In the data rows, the value 128 means zero.
Here are some numbered points:
[106 115 128 131 108 121 125 106 132 118 147 128 120 144 113 151 132 134 113 109 129 122 122 157 116 117 128 121 119 127 134 148] 0
[120 161 176 109 113 114 111 155 117  73  81 108 139 140 162 103 108 164 121 145 160 144  97 119 132  96 116 131 118 138 124  76] 1
[127 101 117 120 114 117 136 126 102 124 121 133 129  95 154  88 173 136 135 137 117 132 137 148 135 153 115 115 140 114 157 109] 2
[ 96 117 124 118 163 131 124 107 109 136 113 134 124 142 121  88 110 143 104  96 137  98 118 126 129 141 133 116 149 112 135 166] 3
[128  97  92 116  84 132 145 103  76 187 150 154 116 120 101 147 143 137 108  84 126  85 131 142 131 164 157 117 136 135 133 198] 4
[180  92 118 119  87  73 146 118  89 192 122 164 126  79 130 154 158 105 156 130  95 210 181 126 122 178 128 129 110 118 159 136] 5
[132 124 132 113 135 132 129 120 126 113 129 126 119 146 122 140 118 149 111 111 148 148 116 152 135 163 143 113 142 133 126 144] 6
[124 129 117 100 152 116 126 122 146 135  83 133 104 120 141 155 115 143 106 107 125 115 103 143 150 154 135 116  99 131 118 143] 7
[132 145 119  95 199 136 115 135 124 107 112 126 126 133 144 179  88 156 107 105 140 101  95 128 154 131 132 120 116 123  94 127] 8
[105 141  94 107 125 125 104 128 147 130  90 130 115 140 123 149 119 149 114 111 148 125 115 132 119 141 140 129 148 121 108 141] 9
[128 178 132  90 125 114  93 147 144  71  56 111 125 145 162 140 116 150 117 136 140 187  89 120 173 118 107 134 142 143  95  84] 10
[161 195 129 130 183  88 111 139 177  17  94  92 132 142 160  60 157 170 118 143 165 105  83 156 142 113  97 109 167 180 131  83] 11
[125 137 126 207 111 166 153 144 147 172 185 136 147 125  89  70 149  53 183 199 113 130 188  83 101  64 121 165 111 124 143 108] 12
Which two points above are nearest to each new point by angle? Their numbers follow each, nearest first.
[102 111 160 115 115 136 117 109 114 131 139 134 129 149 108 153  79 144 103 109 133  97 118 144 129 115 148 126 121 115 125 154] 0 3
[ 98  60 128 131 160 108 150  95 104 202 192 162 124 125  87 147 157  90 121 128  99  86 170 132  79 145 158 120 128 109 135 209] 4 0
[136 159  88  99 163 138 119 130 135 111  88 126 127 129 151 158  82 152 119 109 137 112  93 124 156 113 131 128 122 146  93 120] 8 7
[132 158 119  82 207 136 113 140 118  91  99 122 122 125 162 205  84 162 114 111 151  91  83 119 169 141 131 119 127 124  80 105] 8 7
[108  94 142 148  75 122 153  85  81 171 131 140 116 143  80 148 125 131 106  82 138  94 134 124  85 155 156 113 134 114 142 206] 4 0
[ 98  77 106 122 131 126 145  92  86 194 166 150 103 133  80 153 114 135  87  78 138  14 126 135 105 166 167 113 149 117 121 231] 4 3
[148 154 141  93 140 141 111 143 131  75  64 112 130 130 172 164  83 165 113 126 156 171  85 123 163 112 120 124 112 129 103  89] 10 1
[141 173  84 255  95 196 190 171 189 182 255 135 165  95  66  35 239   0 255 255  54 249 255  79 121  36  81 213 113 147 170  42] 12 5
[123 150 148  95 132 122 107 128 125 113 101 120 117 145 136 142 107 143 108 118 141 164  99 125 149 139 125 126 150 138 105 129] 10 6
[148 139 128 177 110 136 147 140 189  99 206 109 136 103 133  95 179  89 171 166 121 140 162 137 114 108  94 140 125 135 143  76] 12 2
[129 164 149  93 144 125  99 133 137 104  69 115 120 147 144 154 113 140 115 130 137 197  97 126 165 133 113 131 147 139  99 109] 10 1
[138 113 109 111 105 132 134 119  95 145 131 137 122 126 124 153 120 147 108 100 136 124 116 136 138 144 144 118 122 132 127 158] 4 6
[114 166 164 104  99  99 109 153  96  57  75 106 135 145 162  69 118 170 118 144 148 148  92 129 134  99 116 129 104 147 128  79] 1 10
[131 158  91 234 103 176 165 152 169 155 200 131 150 115  91  65 185  16 214 219  90 192 205 100 121  77 105 175 111 138 146  82] 12 5
[125  21 189 173 136 184  98 143 210 167 194 141 179 164  94 112 145  85 175 199  92 128 220  68  29 115 102 162 119  52 196  97] 12 5
[106  77 113 132 117 119 145 107  86 180 151 147 121 143  90 109 123 126 104  92  99  60 147 116  92 148 168 120 150 116 128 204] 4 3
[147 110  91 118 100 103 138 105  99 162 101 139 123 146  98 168 117 144  97  94 149 135 120 127  91 179 153 114 129 115 118 184] 4 9
[108 127 114 167  88 140 143 118 124 161 129 137 133 128  99 132 147  89 148 133 119 131 158 115 112 123 139 138 140 138 127 148] 12 4
